Each cloud below is a set of points, in no order, taken from a shape made of curves that can fork, meet and close up, bent smoothly into 7 dimensions.
After each cloud, say how many independent loops its shape has (a circle has one, a figure eight two, a Y shape none).

V:
[[ -0.7 -20.9  -9.6 -19.8 -17.9  13.5  38.4]
 [ 21.4  -7.9   1.8 -10.8 -15.0 -17.4  -8.4]
 [ 20.6   8.1 -12.1 -18.1   8.0 -15.8  -8.9]
 [  8.5  12.3  15.2   1.3 -28.4  -8.6 -85.5]
 [-15.4 -17.4  28.1   9.6 -51.9  -2.7 -63.8]
 [-32.4 -52.0   9.2 -15.1 -58.6  10.7  25.8]
 [-26.5 -25.7  34.5  12.3 -56.1   0.9 -65.1]
 [ -8.7 -33.4  23.0   2.9 -56.9  -6.6 -11.7]
 [ 12.3 -22.1  26.4   7.8 -43.3 -16.1 -20.1]
 [-10.4 -13.6  27.3   9.3 -49.9  -3.9 -65.7]
 [ 79.9  -4.6   5.5  -7.2  24.2 -43.7  25.1]
 [ 43.7 -15.5  17.1  -1.2 -13.5 -29.1  -0.1]
 [-37.1 -54.4   4.8 -17.3 -53.6  15.5  35.8]
 [-19.1 -41.1  18.5  -3.6 -62.0  -0.2  -0.1]
 [-55.8 -54.6   1.1 -15.5 -55.8  20.0  39.5]
 [ 45.4  32.1  -0.2 -13.0  25.4 -15.6 -69.7]
 [  4.5   1.0  23.5   8.0 -37.9  -9.6 -78.2]
 [ 13.8  14.2 -27.5 -26.8  30.5  -9.7  13.1]
 [-40.7 -26.5  43.9  20.9 -56.8  -1.6 -75.6]
 [ 38.1  30.0  -0.1 -14.1  18.6 -13.0 -72.2]
 [  0.2 -28.5  25.1   6.3 -52.4 -10.3 -17.3]
 [ 19.8 -12.3   3.6 -10.0 -18.7 -16.4  -4.9]
 [ 25.5 -18.7  23.7   5.7 -32.4 -22.0 -16.6]
 [ 17.8 -15.9   4.4 -10.1 -22.5 -15.5   0.6]
 [  7.6  17.8   8.1  -5.0 -21.6  -4.8 -86.9]
 [ 31.4 -17.4  22.4   3.7 -27.0 -24.0 -12.5]
 [-12.5 -36.0  21.5   0.4 -59.0  -4.4  -7.8]
 [ 10.9  22.1   2.1 -11.7 -10.5  -3.1 -84.0]
 [  2.1  11.3 -38.9 -35.4  25.0  11.7  41.8]
 [ 63.6 -11.1   9.1  -7.1   8.6 -36.3  17.0]
 [-43.8 -54.3   2.0 -17.6 -52.0  18.7  40.3]
 [  8.3  19.7   5.0  -8.6 -17.7  -3.9 -86.3]
 [-23.9 -45.3  15.6  -7.7 -62.0   3.0   8.3]
 [ 21.4   4.4  -8.3 -15.8   2.1 -17.0  -9.9]
 [ -5.2 -11.7 -20.1 -24.3  -6.5  30.8  51.4]
 [  6.1  12.2 -35.4 -32.4  30.8   1.6  31.4]
 [ -3.9 -15.1 -15.9 -23.1 -10.5  25.1  46.9]
 [ -2.9 -17.9 -12.5 -21.7 -13.6  19.6  43.8]
 [-39.5 -54.1   3.4 -17.6 -51.9  17.5  38.5]
 [-34.7 -53.6   6.3 -16.3 -56.0  13.6  31.8]
 [-29.3 -50.2  11.1 -12.3 -60.9   7.5  18.0]
 [  8.1  12.8 -33.4 -31.8  31.9  -1.8  27.9]
 [ 20.2  24.9   0.3 -14.3   1.0  -5.8 -79.5]
 [ 22.2  -0.9  -3.0 -13.3  -6.0 -17.1 -11.1]
 [-47.0 -54.7   2.2 -16.8 -52.5  19.9  41.2]
 [ 83.9  -3.4   4.7  -7.2  26.4 -45.3  26.7]
 [ -7.2  -3.1 -30.1 -28.8   0.1  40.0  57.4]
 [  0.2  10.0 -40.1 -36.3  22.6  16.8  45.4]
 [ -3.1   8.8 -41.1 -36.8  16.4  26.6  51.6]
 [-72.1 -55.4   3.0 -10.8 -62.9  19.9  33.6]
 [ 93.5   1.7   3.7  -5.6  33.0 -50.3  27.4]
 [ 39.9 -16.2  18.4   0.6 -17.7 -28.5  -4.1]
 [ 10.4 -22.2   1.1 -13.9 -25.4  -7.5  16.5]
 [ 21.5  -4.3  -0.6 -11.8 -10.4 -17.4 -10.5]
 [ 20.0   9.6 -14.5 -19.3  12.5 -16.0  -6.8]
 [  6.7   3.8  22.0   7.3 -36.3  -9.6 -79.8]
 [-30.5 -27.1  38.1  15.2 -56.4   0.7 -68.1]
 [ 20.7 -20.2  25.2   7.1 -37.8 -19.6 -19.3]
 [ 13.0 -21.2   2.7 -12.5 -25.3 -10.0  11.2]
 [ 14.2  23.2   0.7 -13.5  -5.4  -4.1 -82.1]
 [ 28.3  27.2  -0.4 -14.8   9.5  -8.9 -75.9]
 [ -5.8   6.6 -40.9 -36.1  10.6  35.0  56.4]
 [ 18.5  11.8 -19.4 -21.9  19.3 -14.9  -2.4]
 [ -7.1   2.0 -36.0 -32.4   4.0  41.3  58.2]
 [ 16.2 -18.6   4.3 -10.9 -23.9 -13.3   4.7]
 [-86.6 -54.3   7.9  -4.3 -66.9  20.1  26.6]
 [ -8.3  -1.6 -32.4 -30.2   1.9  41.7  58.3]
 [-22.9 -23.2  31.7   9.9 -54.7   0.3 -62.9]
 [  8.5  15.3  11.3  -1.9 -24.5  -6.6 -86.4]
 [ -6.8   5.4 -39.5 -35.5   8.0  38.3  57.4]
 [  5.4 -23.7  -2.9 -16.6 -24.0   0.1  26.5]
 [ -0.7  -4.5  25.1   8.8 -43.4  -7.9 -72.9]
 [  2.3 -22.2  -6.2 -18.9 -20.8   6.9  33.1]
 [ 11.0  13.6 -30.8 -29.1  32.0  -6.5  20.4]
 [-61.3 -55.5   0.9 -14.4 -58.1  20.0  37.8]
 [-33.7 -26.7  40.0  16.5 -57.5   0.2 -70.4]
 [ 58.5 -12.5  11.1  -5.8   3.8 -34.4  13.3]
 [-76.8 -54.6   3.9  -9.3 -65.2  19.9  31.6]
 [-18.2 -19.4  29.1   9.0 -53.1  -1.1 -62.8]
 [ -4.9  -8.0  25.9   9.4 -46.0  -6.9 -70.2]
 [ -6.8  -8.2 -24.3 -26.5  -3.0  35.8  54.2]
 [ 73.1  -8.1   7.2  -7.7  18.1 -39.8  23.1]
 [ 50.6 -14.3  14.0  -3.9  -5.6 -31.0   6.2]
 [ 98.7   4.9   2.2  -4.8  35.4 -52.8  27.9]
 [ 16.6  14.0 -24.4 -25.3  27.0 -12.8   5.9]
 [  8.4 -23.8  25.8   7.4 -46.5 -14.8 -20.6]
 [  7.7   8.0  19.3   4.7 -32.5  -9.3 -82.6]]
loops  1

S:
[[ 13.7 -37.3  84.7  36.6   4.3  11.1 -20.1]
 [ 19.0 -42.7  73.4  37.6  11.2   8.6 -16.7]
 [  2.2  42.5 -11.3   6.6   3.8  12.9 -19.3]
 [  5.6 -11.4  94.9  25.6 -16.2  14.2 -26.7]
 [ 15.0  15.8 -35.2 -17.6  13.5 -10.9  -8.9]
 [  3.7  18.5   0.6   9.5  14.2  14.0 -17.9]
 [  4.5  13.5 -16.1  -9.6  11.0   2.3 -11.1]
 [  6.5  -9.3  91.2  21.9 -14.7  10.9 -26.2]
 [ -3.9  68.3   0.8  -1.7 -31.0  10.5 -17.9]
 [ 15.8  16.8 -36.4 -18.4  15.0 -11.7  -8.9]
 [ -4.2  65.0   6.6   1.6 -34.8  11.4 -17.6]
 [ 14.1 -19.9  62.4  26.5   5.9   8.2 -19.7]
 [  4.7   8.4  -1.9   4.0  14.5  10.1 -13.8]
 [ 14.2 -19.3  65.6  25.4   3.4   7.5 -20.8]
 [ 37.1   1.7 -59.7 -15.7  35.6 -24.5  -3.4]
 [  3.5  21.2  -0.6  10.4  13.5  13.6 -17.9]
 [ -2.4  66.4 -20.1  -2.4 -13.3   8.5 -18.3]
 [  3.9   9.3  -5.2   0.0  12.1   7.9 -13.2]
 [ -2.0  61.6 -20.1  -1.0  -9.0   9.7 -17.0]
 [ -4.3  62.9   8.6   3.2 -34.9  12.0 -17.6]
 [  3.3   9.1  -2.9   1.6  13.8  10.1 -14.1]
 [ 19.7 -41.3  68.1  37.7  14.0   8.4 -17.4]
 [ -4.0  73.3  -8.2  -5.0 -26.4  10.1 -18.1]
 [ 12.4 -18.8  70.9  23.5   0.0   6.9 -21.8]
 [  3.1  15.9   0.4   8.9  14.9  13.6 -17.0]
 [  7.0  14.5 -22.4 -12.7  10.2  -2.6 -10.9]
 [  9.8 -13.1  84.2  23.2  -9.8   9.0 -25.0]
 [  4.1  11.6   0.5   7.6  14.5  13.2 -16.5]
 [ 31.0   6.8 -51.5 -17.6  26.9 -20.8  -5.5]
 [  4.7  28.0  -3.8   9.4  10.6  13.3 -18.6]
 [ -2.8  69.3 -18.6  -4.6 -15.5   8.5 -17.8]
 [ 11.7 -34.2  88.8  35.2   1.1  12.7 -22.0]
 [  5.9  -8.0  92.2  22.0 -15.7  12.1 -26.7]
 [ 14.2 -19.8  60.2  26.7   7.2   8.2 -20.3]
 [ -4.1  70.5  -2.4  -2.9 -29.4  10.4 -17.5]
 [  2.7   9.7  -9.6  -3.1  11.0   6.3 -13.3]
 [ 21.0  14.6 -40.5 -18.5  18.8 -15.3  -7.1]
 [  1.5  53.4 -17.1   2.9  -3.1   9.9 -19.3]
 [ 15.6 -21.3  58.5  29.0   8.9   9.3 -20.3]
 [ -4.1  58.2  14.3   6.5 -37.1  13.5 -17.2]
 [  6.4 -19.9  93.3  29.8 -10.3  14.9 -25.1]
 [ 16.7 -41.6  77.5  39.4   8.0  10.0 -18.6]
 [  3.9   9.5  -0.7   6.0  15.1  12.0 -15.4]
 [ 19.0 -36.8  64.6  37.3  14.9   9.8 -17.0]
 [ 16.2 -23.4  57.3  30.0  11.0   9.9 -18.8]
 [  3.3  30.9  -4.6   8.9  10.3  13.4 -19.3]
 [ -4.7  73.6 -10.0  -6.3 -24.7   9.6 -17.3]
 [  9.0  16.8 -26.2 -15.3  11.0  -4.8 -10.4]
 [  5.3 -15.0  95.1  28.3 -13.7  14.7 -26.0]
 [ 12.7  17.1 -30.8 -17.2  11.5  -8.4  -9.3]
 [ -5.2  73.0 -13.8  -5.6 -21.6   8.7 -17.7]
 [  3.1  11.5 -11.0  -5.5  11.4   4.9 -13.3]
 [ 35.3   3.9 -55.5 -15.7  32.1 -22.5  -4.2]
 [  1.7  46.8 -14.0   5.0   1.1  11.6 -18.5]
 [ 12.0 -16.8  75.2  23.2  -2.8   7.5 -23.1]
 [ 10.5 -14.7  81.2  23.4  -7.4   8.0 -24.7]
 [ 24.1  13.0 -45.0 -19.3  22.1 -17.1  -7.2]
 [  0.4  56.1 -18.1   1.8  -5.4   9.9 -18.5]
 [  8.7 -27.6  91.9  32.7  -4.2  14.7 -23.5]
 [ 17.9 -29.2  59.2  32.6  12.2   9.2 -18.3]
 [ 26.5  10.3 -46.8 -18.5  24.0 -18.7  -6.0]
 [  8.2 -10.5  88.3  21.9 -12.9  10.6 -26.1]
 [  5.5  14.2 -19.7 -12.3   9.7   0.2 -11.4]
 [ 17.6 -32.0  61.5  34.3  13.4   8.5 -18.5]
 [  3.3  38.3  -8.6   7.2   5.9  12.4 -18.3]
 [ -3.9  72.2 -16.0  -5.4 -18.8   8.5 -17.9]]
loops  1
